Here are some points:
[ 10   8  50 -34  18  39  33  -3  37  42  -1 -37 -23 -12 -19 -39 -46 -10 -35   9]
[ 33 -43 -25   4  -7 -33 -22  37   1 -10  -9  -4  42  26  32  43  23 -50   0   4]
[-33  13  61 -22   4  49  31  63  55 -40 -34  22 -34 -16 -16  58  -6  11  -4   3]
[ 11 -24  30 -25  17 -16   1 -47  -3  20  -9  26  18 -13  -4  -3  22   4  -2  15]
[-35 -17   3 -35  29 -15   9 -49 -36  -4  -3  18  52  41  -5  -5  24 -11  62 -28]
[ 13   9  18  -5  -1 -10  -6 -18 -40 -25 -13  -1  35  17   2 -18  35  -1  89 -36]
[ 13  30   6  14  22 -16   4  35   9 -40 -18   1   3 -15  45 -18  31   1  36 -30]
[-58  -4 -12 -23 -25 -25 -28 -43 -59 -41 -55  34  38  63  19  27  56  14  25 -16]
[ -1  44   3  10  55  12  39   1   1  19  15  36   5  40  13   6  19   3 -15   3]
[-43 -15  13 -27 -28 -30 -34 -27 -31 -45 -74  55  39 -15  35   6  41 -70  17 -46]
[-21  21 -40 -10  49  34  47  21  10  50  57  39 -14  31 -31   2  21   2  27  10]
[-18  18 -19  17  36  50  49  13  -9  31  22   3   6  72  23 -46 -27  66 -13  -8]
[  5 -52  40 -25 -35 -27 -36 -43 -47 -70 -52  40  28  23  18  38  16 -55  51 -53]
[ -7 -44  22   9  45  29  43  20  10   8  13  50 -41 -30   6  -9 -42  26 -15 -39]
[  2  45  24  38 -22  -5 -16  10  20   6  37 -24  -1  -3 -20  19 -28 -32  -3  40]
[ 24 -38 -24 -41  -6 -75 -47 -40 -49 -11 -37   3  21   5   5 -45  29  44  19 -24]
[-15 -60  29  -1 -39 -13 -30  -2 -28  14  20  47  -1  10  18  -6  25 -10 -19 -14]
[-60 -43 -43 -28 -93 -69 -94 -41 -58   3 -42  21  22 -55  -2 -39  29 -25  27 -44]
[-26 -28  -1  43 -67  49 -10  50  60 -15  16  -5 -44  -2  -1 -40 -51 -18 -60  -9]
[-29   5 -11 -14 -30  -2 -18  -8 -12 -14   6   6 -10 -31 -46  -1  -2  46  24  32]
[ 14  -8  65  12   3  42  24  37  21 -21 -20   1  26  23 -15  41  14  57  55  15]
[-33  35  41 -10  40 -19  12  45  57  60  69 -38  13 -57 -13 100 -22 -29  -6  27]
[ -5  22  -8  24  33   7  20 -25 -16 -21   6 -23 -13 -59  -9  16   1  28   4  13]
[  4  27  23   7  -2  22  13  33  45  13   2 -61  -9 -13   1   3 -39  31 -30  75]
[-47  17   4  11  55  14  40  12  -1   4  -7  11   2 -20  42   7 -24  -5  24  10]
[ -1  61  50   9  51  43  54  17 -18  24  11 -11 -23  17  -5  36 -32  47 -10   9]
[ 38 -14  65  21  -3 -21 -14 -33 -16 -25 -22  26   0  16  21 -16  12 -32  -8   1]
[ 61   1 -11  -2  12   2   9 -42  -4  14  11  22 -31  37 -19 -59 -27  36 -38  40]
[ 35  -6 -85  11  40  16  34   3   1  48  15 -32 -45 -27 -66 -12 -59  37 -43   6]
[ 56  18  34  -6  37   0  20  20  17 -50 -11 -32   4  31   6  23   6 -35 -20 -28]
[ -6  21   9  14  92  55  85  34  38 -27   6  29  20  29  25  -1  30  34  43  61]
[-55  40 -62  48  -3  22   9  15  13 -14   9 -67 -80 -11 -29  14 -68 -47 -36  14]
[ 37 -23  30 -22  27   1  18 -43 -19 -11  18 -20  35 -13 -15  15  27  61  -8   7]
[ 73  -8   0 -21   6   8   8  44   7  14  25  32  -6 -26 -30   2  25   3  31 -10]
[-58 -24 -38  -8 -72 -51 -70 -44 -44 -56 -61  40  41  42 -14 -11  43 -12  43 -69]
Then 14 other points, each followed by its number:
[-18   6  34 -56   7  16  14   5  21 -11  16 -27  -3 -24   5  -2  20  14  22  12] 0
[-30 -14 -46 -46 -45 -30 -43 -19  11 -10 -15 -12 -41  14  19 -28 -11 -68 -22  24] 1
[ 33  14  39  36   1  10   6  10  14  19  17 -20 -11 -20   6  13 -25  11  -1 -12] 2
[ 15 -20  29  48  40   5  25  12  10  39   2  19   6  28  17  18  -5   7 -26  32] 3
[ -5   8 -35 -21 -26  22  -4  21  17   5  -9  -2  -8 -35  10 -49  -9 -15 -28  34] 4
[ 62  39  14  15  35 -15  12  13   0 -30 -10  61 -13  18  29  33  32 -59  59 -10] 5
[ -6  21 -16 -10   4  49  30   5   2  15  36 -29 -36   6 -57  22 -54  28 -10   7] 6
[-99 -51  15 -54 -14 -17 -18 -13  -7 -30   3  25  22 -64  60  72  10   2   0 -72] 7
[-38  32 -10  23   0  -2  -1  78  43  37  32  -9  23  34 -16 -24 -20  22  51   5] 8
[  7   2   0  47  -3  40  20  25  54  17 -43 -35 -42 -47 -46  -2 -53  62 -43  17] 9
[-27 -44 -25 -10 -41 -54 -54 -53 -73 -20 -56  26  26 -52  52  -8  65  -6  15 -82] 10
[ 36 -14  26  17  43 -10  19  14  25 -13  18 -37 -32 -42 -46  -8 -47  22 -63  47] 11
[ 51 -25 -30  22  41  15  32  -4   3  30  35 -15 -44 -40 -63 -36 -22  -2 -61  32] 12
[ 45 -92 -58 -15 -47 -22 -40 -42 -68 -76 -57 -15  53   9  31   7  48 -16  30 -25] 13
Which two of these numbered points are nearest to each point below, ignoring the direction in which the first points spread most? Their numbers follow each, nearest first.
[ 41 -33 -84  48  -4 -17 -14  26  -4  20  40  17  25  17  -1  38  33  35  21  -5] > 13 3
[-21  18  46 -64   3 -39 -19 -27 -22 -38 -26 -11  25  16  53  34  20 -12  18  29] > 0 2
[-15  -5  -2   9 -43  -1 -24  14  34 -10 -22  -9 -38 -12 -27 -55 -38  39 -34  12] > 9 4
[-11  23 -36  35  11  22  20 -10  -2  38  35 -13 -30 -21 -76  15 -69 -23 -11  25] > 6 12
[-19  40 -14  31  21  54  43 -17 -21   0  23  35  15 -61  16  59   6  12  10  -9] > 10 2
[-43  -2 -29 -14   0   7   4  45  50  16   7 -91 -32  29 -24 -13 -47 -12 -76  71] > 1 4
[-66   8 -20  18  -8  47  22  15  -9  18  25 -21   1  19 -41  -5 -18   8  18  10] > 6 8
[ 33   0  47  25  -3  -5  -5  36  29  18  -1 -26  10 -27 -19 -49 -17 -23  20  17] > 2 11
Here are 14 other points, each followed by its number:
[-17  -6 -26 -13  28  14  24  16  35  32  36 -10 -49 -27 -37  16 -54 -16 -70  26] 0
[ 23 -64 -31 -44 -45 -53 -56 -27 -41  -2 -12  19  38 -27  24 -37  43  57  13 -16] 1
[ 15 -12 -20 -15 -88 -66 -90 -26 -20  -9 -37  20 -14  -2  27 -61  69 -35  -5 -56] 2
[ -68  -62  -32 -116  -38  -68  -62  -78  -90  -59  -47   23   62  -10   36  -70   15   -2  -28  -46] 3
[-22  30 -13  -8   9 -12  -3 -20 -11   9   6  59   1 -11   6  13   9  26  24 -10] 4
[ 11  23  11 -19 -22   6 -10  18  18 -14  27 -22  18  -4   6 -17  -8  25 -16  23] 5
[-20 -26  -4  37  -5 -21 -14   9  -2  34  11 -65 -79 -47 -77 -24 -50  13 -54  43] 6
[ 28   3  -1   0  19  -1  10  33  31  34   9  30  26 -31  13  21  33 -18   3  -5] 7
[-11  50  34 -24 -14 -22 -21 -22 -19   1  19  21  25 -15  -1 -11  21 -46  19 -21] 8
[  5   6 -23   6   9  -5   3  31  29  23  -1   3 -68  21  14  14 -18  -5 -47  -4] 9
[-20  75  -5  10  -4   7   2 -41 -30   4  17  10   2  80  42 -37 -23 -15 -34  22] 10
[-25 -65 -25   3 -22 -28 -28 -49 -39   1  -5   9  30 -28  29   1  32 -54  35 -24] 11
[ 14  17  44  20 -15  24   6   1   4  13  23 -22 -48 -40 -18 -51 -23  18 -34  10] 12
[-50 -20 -26  60  14  45  35  55  29  12   2 -79 -66  23 -10   3 -44 -29  -6  27] 13
Which two of these numbered points are nearest to each point below, ignoring the direction in which the first points spread most? Their numbers follow each, nearest first.
[ 12  61 -15 -13  17  12  18  16  42 -32  -4   3  -2 -35   8 -36 -22  32 -28  10] > 5 4
[ 17 -21   6  56  43  39  48  31  14  40  17  -6 -38 -50 -20  63 -28 -13 -39  17] > 11 7
[ 52  -2  12 -26 -24 -15 -22 -59 -39 -47 -40  38  28  32  84 -37  23 -47 -10  14] > 10 5
[-11 -38 -11  -3   7  13  11 -19  13   5  28 -49 -40 -25 -87  22 -44 -16 -41  40] > 0 6
[-24 -19 -10 -57  -9 -37 -28 -68 -60  -3 -18  32  26  54  28   6  25  -2  19 -28] > 4 10
[-10 -26 -21 -22 -53  -6 -33  -5  -8 -11  -7  10  51 -26  32 -26  11  -1  50   4] > 5 11
[-28 -27  82   4  -4  26  15   4  18 -10  28 -44 -16 -38  -9  22 -44  55 -28  25] > 12 5
[ 24  26  37  10  14   5  10  -7   4  21  20 -24  40  23  24 -10  34  25 -29  22] > 5 8
